One vector is turned by the same rotation once a step. Each row is the vector after some number of steps, and that number follows the row.
The counts run from 0 to 956.
[132 125 120 158 106  88 115 129 135 164 150  99 119  89 109 133 114 111
 104 149 174 119 136  98 114 124 161 110 119 182 141  97 104  61 132 182
  89 153 132 122 112 143 124 116 118 159 169 109 129 161 163] -> 315
[120 131 112 155 122  66 125 128 137 154 152 101 138 111 116 117 125 116
 119 161 157 116 143  90 107 120 153 100  98 183 150  99 103  46 130 155
 109 165 143 133  82 137 132 123 131 141 168 120 145 163 142] -> 835
[142 156 125 149 139  79 154 123 144 147 151 110 131 114 134 111 125 122
 136 151 185 123 141  65 138 140 159 103  96 169 147 104  90  53 128 138
 121 188 146 126  92 107 128 129 120 153 163 129 151 150 141] -> 245
[148 124 118 162 113 101 132 100 157 168 146 104 130 119 147 153  96 110
 101 138 202 132 117  83 106 101 157 109  88 182 111 100 129  87 152 125
 103 146 118 125 101 123 132 136 124 174 167 104 130 153 150] -> 557
[126 139 123 146 130  94 133 143 152 148 145 122 138 107 114 114 102 120
 124 152 190 109 126  83 125 112 154  93 112 153 156  95  87  42 136 165
 132 166 149  98  99 127 145 134 132 151 168 122 142 161 159] -> 131
[122 125 130 152 127  85 123 118 145 156 165  85 135 119 120 124 109 117
 123 159 192 116 152  97 120 102 161 119 107 177 147  82 108  57 131 163
  96 157 141 118 103 132 139 135 143 152 164 115 125 134 157] -> 366
[144 126  99 163 132  95 130 113 156 149 153  93 135 126 137 142  99 105
 108 135 170 130 123  75  96  99 170 104  94 176 145 112 124  75 119 143
 108 163 106 138 100 101 122 144 140 168 161 101 136 164 155] -> 345
[156 144  82 172 123 127 142 113 135 149 150 131 135  90 142 147 118 112
 106 147 196 138 108  76 121 114 164  86  91 172 119 114 107  76 129 123
 111 147 132 134 102 111 127 119 107 160 163 114 137 169 141] -> 672
[138 154 100 168 132 126 133 123 133 151 158 119 121 106 137 124 102 123
 117 164 203 120 123  85 130 126 174 114  88 173 129 112  88  78 125 126
 106 150 123 136 119 100 139 120  97 166 146 129 140 168 167] -> 724
[150 140 125 161 122  99 144 119 146 161 158  99 126  98 130 125 133 120
 130 156 196 131 162  86 133 118 168 114 108 177 137  82  98  69 127 152
  95 179 152 125 100 134 126 117 117 136 169 127 138 131 138] -> 417
[138 118 106 151 125 101 130 126 156 160 158  99 145 107 121 129 113 116
 127 157 186 121 146  92 110  92 164 104 115 171 147  84 104  59 135 172
 105 157 140 118  91 141 139 139 144 136 178 114 126 140 146] -> 149
[128 140 112 169 133  86 131 129 147 145 142 102 131 111 139 124 100 112
  88 142 164 122 118  71 101 118 148  99  90 187 133 119 122  75 127 115
 121 170 105 139  94 100 124 132 112 174 151 119 168 179 149] -> 54
[149 151 103 169 136 125 137 124 156 150 146 119 105 108 141 128  99 117
  96 139 185 138 115  80 116 114 170 104  91 174 127 121 109  72 112 127
 117 167 115 134 111  90 102 135 100 177 160 127 151 171 147] -> 3
[148 123 102 161 124 112 130 140 152 158 154 106 134  96 119 120 114 120
 124 159 183 119 157  89 115 104 180 113 130 168 153  89  94  73 112 182
  96 170 130 117 120 133 127 139 129 132 168 119 138 153 158] -> 509
[158 128 115 163 117  84 144 114 147 164 139 103 148 109 150 151 101 112
 102 134 184 120 117  65  98 118 147  97 108 183 126 116 123  91 149 133
 110 168 105 128  96 114 135 133 123 159 153  95 154 174 150] -> 637
[144 123  87 172 114 121 130 120 146 151 147 121 122  94 124 147 122 111
  88 136 177 146 120  93  98  94 164  86 102 180 129 105 128  69 119 152
 105 153 128 131 100 127 106 125 113 165 181 114 137 166 137] -> 122
[129 141 140 149 128  67 126 125 156 163 146  92 123 109 114 121  98 123
 119 141 163 119 137  79 122 115 148 117 103 180 145 107 109  52 127 164
 111 176 133 124  81 125 124 133 147 161 168 113 142 148 159] -> 755
[144 129 121 159 115  82 135 120 132 159 159  89 146 100 120 140 131 114
 120 144 184 124 142  87 120 120 159  95 113 168 146  93 115  57 125 169
  92 178 138 126  98 136 127 124 137 156 166 103 135 135 138] -> 635
[135 142 115 169 125 109 138 127 145 160 146 104 138 101 144 136 101 122
  97 151 204 112 115  77 116 107 146  98  81 176 107 114 116  80 141 111
 131 146 118 132  86 112 146 124 115 169 157 112 147 159 155] -> 952
[154 145 102 155 123  97 138 140 145 156 148 109 126  86 112 124 126 123
 121 145 158 132 138  76 119 119 163  93 119 163 158 112 102  53 112 173
 114 186 140 122  87 123 109 122 131 141 180 118 145 160 143] -> 652
[168 144 103 161 123 119 154 130 145 152 152 120 139  90 140 124 127 117
 128 153 212 125 139  77 137 124 175  98 114 162 140  96  85  76 133 144
 102 176 146 119 117 123 133 124 111 138 167 125 143 152 141] -> 279
[146 132 115 160 114 115 134 138 162 164 134 120 108  99 127 138  88 114
  80 130 184 133 111  81 111  94 154 107 114 174 121 116 122  80 130 156
 120 165 109 117 107 115 106 137 113 183 165 116 142 169 155] -> 551
[139 123 117 168 113 103 122 122 158 166 142  94 137 103 138 136  82 115
  94 150 188 112 128  72 101 100 160 118 108 190 125 114 124  94 140 142
 108 153  96 134 102 118 136 142 124 164 155 107 142 170 161] -> 368
[158 140 117 151 120 100 147 120 136 156 159 103 144  99 132 130 135 114
 136 149 197 127 152  81 128 129 169 103 119 170 147  85  95  65 131 164
  95 182 151 116 109 130 128 123 124 136 170 114 140 133 143] -> 457
[159 161 111 158 135 117 151 129 163 154 134 138 106 108 144 119 100 122
 116 149 203 130 118  70 136 114 162 114  99 163 123 113  84  77 141 138
 131 176 142 114  99 109 124 134 105 155 166 135 144 170 155] -> 730
[130 120 105 160 127  85 120 128 165 160 140 104 114 111 119 118  98 114
  97 160 150 124 143  94  94 101 171 126 110 192 149 103 108  69 125 162
 109 159 119 131 101 126 118 145 121 151 167 132 142 176 155] -> 527
[122 140 121 160 131 112 142 140 132 138 161 109 157  92 130 123 117 128
 115 153 221 103 141  86 138 118 153  86 101 156 141  80  93  61 127 135
 117 163 138 115 117 120 153 120 116 158 156 116 152 138 153] -> 622
[126 108 120 153 125  82 128 135 163 146 143 107 137 112 120 120 108 107
 104 147 169 113 149  92 101 105 167 105 126 175 164  80 106  63 135 170
 108 170 136 110 114 135 129 140 130 147 173 116 145 160 149] -> 858
[164 134  85 175 112 129 133 118 147 169 151 108 123  89 134 147 104 117
 102 146 179 140 114  76 107  90 165 107 101 176 119 119 122  85 121 147
 107 148 114 139  84 121 117 131 126 159 171 108 133 172 151] -> 711
[131 122 111 161 124 101 137 143 159 151 128 120 132  99 133 131  95 115
  72 140 185 117 120  77 100 102 149  86 114 173 130  98 120  89 140 132
 125 162 107 117 112 115 127 140 101 174 160 115 165 187 140] -> 820
[144 124 118 164 112  94 125 104 155 166 153  93 120 117 123 155 112 113
 104 138 179 139 132  92 105  93 162 113  99 186 126  94 133  73 130 153
  96 152 132 129  94 127 113 131 133 169 178 108 126 139 143] -> 556
[154 150 116 160 138 123 160 132 149 151 153 108 155 106 152 129 120 124
 127 149 215 119 140  72 137 114 161  94  96 155 133  91 101  72 124 123
 121 177 131 121 107 106 146 127 121 149 159 114 149 137 144] -> 50
[148 146 132 149 126 102 147 149 148 152 135 122 127  91 133 109 108 123
 107 151 207 106 138  78 134 133 156 102 124 166 146  92  80  72 140 155
 121 184 135 101 127 119 135 130  97 154 153 132 162 172 153] -> 79
